In the data rows, 128 means zero.
Here are some points, one per row:
np.array([137, 190, 99, 106, 98, 129, 123, 143, 123, 175, 68, 147, 255, 79, 50, 78, 161, 147, 115, 155, 137, 39, 123, 145, 162, 122, 182, 181, 136, 119, 132, 159])
np.array([153, 64, 105, 108, 92, 178, 149, 98, 115, 125, 118, 147, 202, 177, 108, 101, 80, 191, 207, 106, 235, 152, 133, 122, 64, 107, 165, 98, 115, 183, 170, 214])
np.array([143, 176, 114, 104, 78, 193, 111, 183, 101, 97, 184, 179, 108, 110, 103, 91, 146, 141, 108, 135, 139, 162, 156, 141, 107, 177, 64, 179, 55, 29, 132, 130])
np.array([146, 67, 84, 135, 170, 141, 46, 157, 90, 112, 143, 146, 79, 137, 122, 109, 134, 15, 110, 166, 183, 123, 126, 177, 177, 201, 77, 146, 183, 164, 188, 98])
np.array([135, 82, 143, 130, 114, 181, 106, 103, 114, 95, 184, 121, 94, 82, 94, 145, 189, 164, 160, 177, 92, 158, 164, 155, 129, 32, 170, 85, 138, 100, 109, 120])
np.array([103, 127, 181, 166, 207, 101, 209, 138, 121, 149, 149, 118, 84, 161, 106, 146, 150, 104, 145, 88, 43, 74, 160, 83, 133, 155, 89, 165, 110, 112, 152, 183])
np.array([113, 67, 136, 154, 100, 131, 117, 125, 250, 102, 129, 178, 153, 106, 112, 197, 134, 114, 111, 137, 183, 97, 216, 98, 160, 131, 121, 125, 79, 174, 126, 100])
np.array([99, 170, 106, 123, 109, 122, 164, 97, 169, 120, 129, 137, 137, 117, 144, 143, 111, 208, 166, 112, 150, 183, 48, 131, 151, 132, 171, 172, 159, 132, 136, 101])
np.array([141, 105, 150, 146, 153, 64, 102, 106, 192, 87, 111, 170, 94, 167, 104, 115, 176, 107, 68, 141, 100, 109, 159, 101, 76, 96, 116, 125, 151, 84, 108, 143])
np.array([135, 106, 136, 174, 194, 90, 195, 123, 115, 70, 197, 148, 117, 150, 152, 134, 144, 148, 153, 137, 112, 103, 157, 62, 151, 126, 153, 127, 147, 134, 121, 82])
np.array([180, 170, 117, 129, 116, 51, 142, 159, 131, 134, 45, 120, 162, 165, 147, 153, 148, 131, 234, 183, 218, 183, 21, 123, 117, 175, 120, 104, 92, 77, 208, 105])
np.array([61, 182, 148, 63, 84, 142, 137, 160, 148, 140, 123, 80, 140, 132, 171, 147, 103, 129, 202, 84, 157, 140, 106, 195, 82, 164, 225, 184, 159, 145, 164, 174])
np.array([74, 50, 174, 172, 84, 143, 121, 97, 87, 233, 146, 143, 187, 119, 131, 47, 32, 96, 130, 198, 53, 184, 193, 113, 87, 126, 92, 72, 175, 108, 89, 87])
np.array([181, 165, 127, 128, 157, 169, 99, 99, 135, 147, 60, 135, 114, 80, 102, 128, 134, 145, 124, 120, 88, 147, 83, 114, 107, 126, 104, 153, 91, 195, 104, 105])
np.array([115, 104, 170, 148, 141, 152, 54, 97, 165, 135, 138, 102, 127, 155, 117, 67, 141, 131, 92, 161, 149, 64, 140, 104, 87, 148, 98, 88, 97, 151, 114, 159])
np.array([58, 95, 95, 99, 137, 77, 154, 151, 131, 115, 130, 200, 169, 95, 122, 139, 111, 96, 216, 173, 58, 156, 94, 152, 87, 110, 134, 159, 115, 177, 96, 105])
np.array([129, 175, 194, 162, 166, 191, 110, 158, 134, 71, 83, 139, 168, 115, 116, 129, 121, 155, 152, 85, 183, 203, 220, 171, 99, 127, 174, 137, 108, 117, 120, 103])
np.array([124, 112, 125, 118, 132, 142, 147, 154, 82, 108, 135, 103, 116, 137, 103, 142, 124, 131, 151, 152, 168, 147, 119, 56, 93, 124, 97, 119, 164, 160, 103, 162])
np.array([192, 55, 138, 144, 166, 144, 214, 176, 115, 82, 112, 123, 238, 116, 161, 120, 145, 110, 71, 24, 53, 119, 96, 205, 78, 103, 68, 119, 195, 116, 155, 110])
np.array([120, 97, 169, 28, 129, 151, 156, 173, 149, 138, 117, 211, 118, 115, 136, 129, 59, 166, 110, 132, 126, 77, 25, 125, 87, 110, 152, 174, 111, 151, 161, 107])
np.array([118, 154, 130, 159, 131, 56, 149, 57, 73, 89, 127, 181, 137, 114, 140, 15, 88, 58, 141, 102, 160, 153, 123, 105, 191, 103, 186, 135, 141, 110, 146, 169])
np.array([219, 147, 151, 111, 28, 156, 133, 161, 139, 159, 164, 49, 89, 135, 156, 72, 32, 96, 143, 39, 143, 68, 123, 99, 137, 155, 118, 111, 153, 162, 107, 106])
np.array([200, 158, 50, 86, 165, 47, 130, 102, 183, 164, 111, 97, 146, 75, 226, 120, 88, 167, 186, 131, 161, 170, 252, 106, 118, 136, 125, 174, 140, 73, 78, 139])
np.array([150, 146, 155, 108, 103, 117, 129, 49, 95, 65, 76, 152, 117, 177, 184, 128, 139, 148, 57, 113, 127, 107, 120, 185, 152, 143, 144, 96, 133, 178, 74, 186])
np.array([93, 173, 185, 71, 169, 50, 77, 132, 154, 148, 211, 129, 182, 140, 47, 98, 160, 137, 102, 116, 163, 196, 132, 173, 126, 88, 90, 166, 193, 149, 147, 74])
np.array([146, 104, 190, 140, 107, 127, 64, 152, 119, 103, 66, 171, 115, 161, 166, 213, 79, 91, 118, 142, 140, 115, 155, 76, 189, 96, 113, 129, 162, 94, 113, 123])
np.array([117, 94, 156, 137, 73, 67, 59, 179, 79, 108, 81, 69, 127, 184, 179, 144, 152, 138, 87, 135, 89, 190, 84, 130, 97, 93, 177, 171, 80, 100, 67, 119])
np.array([141, 119, 83, 124, 182, 195, 147, 119, 133, 174, 122, 155, 99, 163, 155, 140, 178, 97, 98, 103, 169, 191, 119, 69, 102, 91, 169, 142, 152, 166, 155, 76])
np.array([139, 110, 106, 121, 142, 147, 146, 93, 105, 115, 133, 92, 107, 108, 110, 146, 147, 154, 160, 197, 72, 127, 129, 157, 237, 146, 138, 77, 185, 128, 114, 97])
np.array([102, 192, 151, 145, 130, 138, 107, 145, 106, 161, 153, 154, 95, 179, 112, 133, 70, 185, 136, 123, 136, 83, 119, 129, 87, 105, 66, 88, 180, 70, 145, 100])
np.array([61, 86, 137, 148, 85, 101, 62, 89, 187, 110, 142, 57, 104, 68, 110, 126, 135, 125, 123, 55, 125, 127, 105, 139, 127, 92, 67, 143, 107, 146, 220, 67])
np.array([149, 159, 79, 155, 99, 140, 120, 126, 145, 45, 210, 69, 211, 162, 115, 125, 25, 96, 80, 129, 104, 149, 98, 119, 153, 132, 160, 155, 97, 144, 160, 91])
np.array([98, 168, 109, 173, 141, 115, 245, 203, 104, 102, 106, 84, 64, 119, 130, 84, 149, 146, 80, 183, 55, 148, 219, 140, 160, 164, 40, 122, 99, 237, 105, 166])
np.array([101, 105, 33, 142, 209, 86, 131, 205, 119, 165, 123, 133, 95, 95, 67, 99, 119, 89, 138, 117, 78, 111, 135, 155, 148, 96, 177, 52, 141, 71, 123, 171])
np.array([101, 136, 128, 175, 57, 68, 112, 173, 83, 112, 127, 110, 143, 114, 100, 194, 112, 135, 143, 109, 133, 104, 140, 87, 58, 132, 146, 118, 192, 130, 161, 160])
np.array([103, 105, 142, 56, 58, 68, 120, 192, 104, 179, 100, 154, 126, 150, 142, 70, 236, 151, 157, 62, 159, 135, 123, 63, 133, 184, 122, 133, 170, 147, 194, 135])
np.array([149, 94, 118, 187, 156, 130, 110, 128, 115, 81, 184, 146, 47, 66, 147, 110, 179, 153, 111, 136, 163, 64, 89, 209, 89, 124, 124, 220, 90, 147, 18, 154])
np.array([138, 168, 157, 30, 98, 70, 122, 135, 79, 132, 180, 195, 157, 181, 115, 221, 134, 99, 127, 116, 120, 124, 137, 178, 167, 143, 125, 45, 73, 166, 77, 149])
np.array([203, 69, 124, 72, 104, 149, 110, 78, 192, 79, 121, 131, 93, 128, 79, 121, 124, 139, 126, 145, 146, 195, 127, 106, 93, 156, 170, 117, 134, 95, 133, 152])
np.array([197, 115, 137, 99, 90, 98, 97, 154, 119, 121, 132, 198, 55, 174, 142, 100, 167, 170, 102, 146, 96, 98, 183, 137, 152, 28, 152, 126, 65, 154, 179, 85])
np.array([114, 131, 105, 131, 191, 116, 39, 121, 105, 110, 136, 121, 160, 118, 85, 91, 94, 191, 141, 53, 36, 153, 132, 88, 149, 191, 122, 139, 76, 132, 110, 179])
np.array([110, 141, 147, 70, 76, 167, 180, 155, 138, 165, 150, 142, 78, 166, 69, 140, 88, 117, 59, 177, 95, 161, 111, 118, 162, 140, 168, 197, 219, 100, 121, 180])
np.array([200, 255, 158, 165, 97, 119, 185, 155, 147, 137, 169, 176, 98, 58, 146, 156, 142, 99, 102, 104, 98, 104, 75, 129, 57, 93, 112, 78, 144, 189, 130, 127])
np.array([71, 190, 124, 100, 131, 158, 124, 114, 176, 163, 133, 143, 107, 166, 190, 108, 142, 152, 158, 81, 117, 156, 153, 131, 165, 105, 121, 144, 96, 104, 130, 149])
Along one direction, these points spread out more than along any other. How far along it is each point below, from 0 to 99? 50 is the average, and the first point above lies past it. One standard deviation of the points above along it is 16.
np.array([49, 178, 84, 140, 108, 165, 131, 168, 141, 108, 132, 125, 129, 95, 122, 132, 135, 142, 45, 111, 158, 88, 165, 78, 114, 127, 187, 16, 95, 182, 92, 125]) 41
np.array([100, 112, 147, 63, 182, 145, 109, 29, 54, 140, 111, 79, 171, 76, 171, 171, 111, 88, 128, 156, 110, 120, 164, 95, 59, 182, 146, 118, 120, 107, 167, 57]) 53
np.array([125, 101, 119, 207, 67, 177, 103, 39, 40, 188, 154, 175, 148, 80, 103, 184, 163, 96, 168, 80, 116, 124, 116, 113, 205, 88, 117, 144, 124, 109, 115, 135]) 44
np.array([65, 123, 117, 128, 119, 172, 93, 134, 146, 149, 131, 183, 161, 110, 166, 108, 137, 192, 104, 127, 163, 163, 68, 115, 151, 183, 111, 78, 153, 51, 137, 133]) 62
np.array([139, 121, 167, 75, 89, 139, 121, 124, 128, 73, 43, 192, 109, 107, 15, 163, 159, 141, 182, 31, 160, 145, 150, 131, 159, 188, 128, 65, 160, 93, 77, 48]) 59
np.array([137, 31, 201, 134, 153, 99, 140, 159, 105, 186, 178, 98, 98, 73, 145, 133, 128, 199, 99, 121, 202, 113, 99, 146, 178, 145, 150, 154, 149, 98, 145, 147]) 51
np.array([133, 131, 204, 62, 131, 157, 127, 133, 129, 104, 98, 68, 151, 81, 169, 120, 144, 85, 99, 196, 101, 146, 145, 88, 208, 54, 92, 102, 120, 106, 181, 211]) 43
np.array([143, 89, 61, 165, 98, 111, 107, 37, 152, 216, 140, 93, 124, 160, 122, 184, 81, 107, 79, 128, 98, 124, 203, 176, 115, 148, 121, 117, 135, 115, 183, 146]) 42
np.array([125, 125, 68, 122, 147, 199, 70, 132, 161, 94, 160, 107, 164, 174, 194, 124, 130, 150, 176, 150, 79, 77, 141, 158, 132, 76, 68, 129, 200, 145, 65, 127]) 39
np.array([202, 97, 154, 133, 194, 113, 121, 141, 134, 177, 100, 116, 166, 179, 105, 224, 130, 185, 101, 133, 173, 155, 124, 114, 175, 123, 73, 115, 86, 188, 86, 125]) 47
np.array([68, 92, 121, 100, 160, 136, 188, 42, 102, 142, 101, 43, 111, 177, 44, 145, 160, 48, 125, 120, 181, 100, 129, 133, 135, 59, 94, 138, 120, 82, 49, 135]) 40
np.array([170, 146, 217, 171, 104, 141, 89, 151, 157, 131, 148, 94, 136, 198, 114, 119, 162, 71, 159, 138, 95, 116, 91, 127, 103, 189, 192, 129, 60, 99, 95, 59]) 52
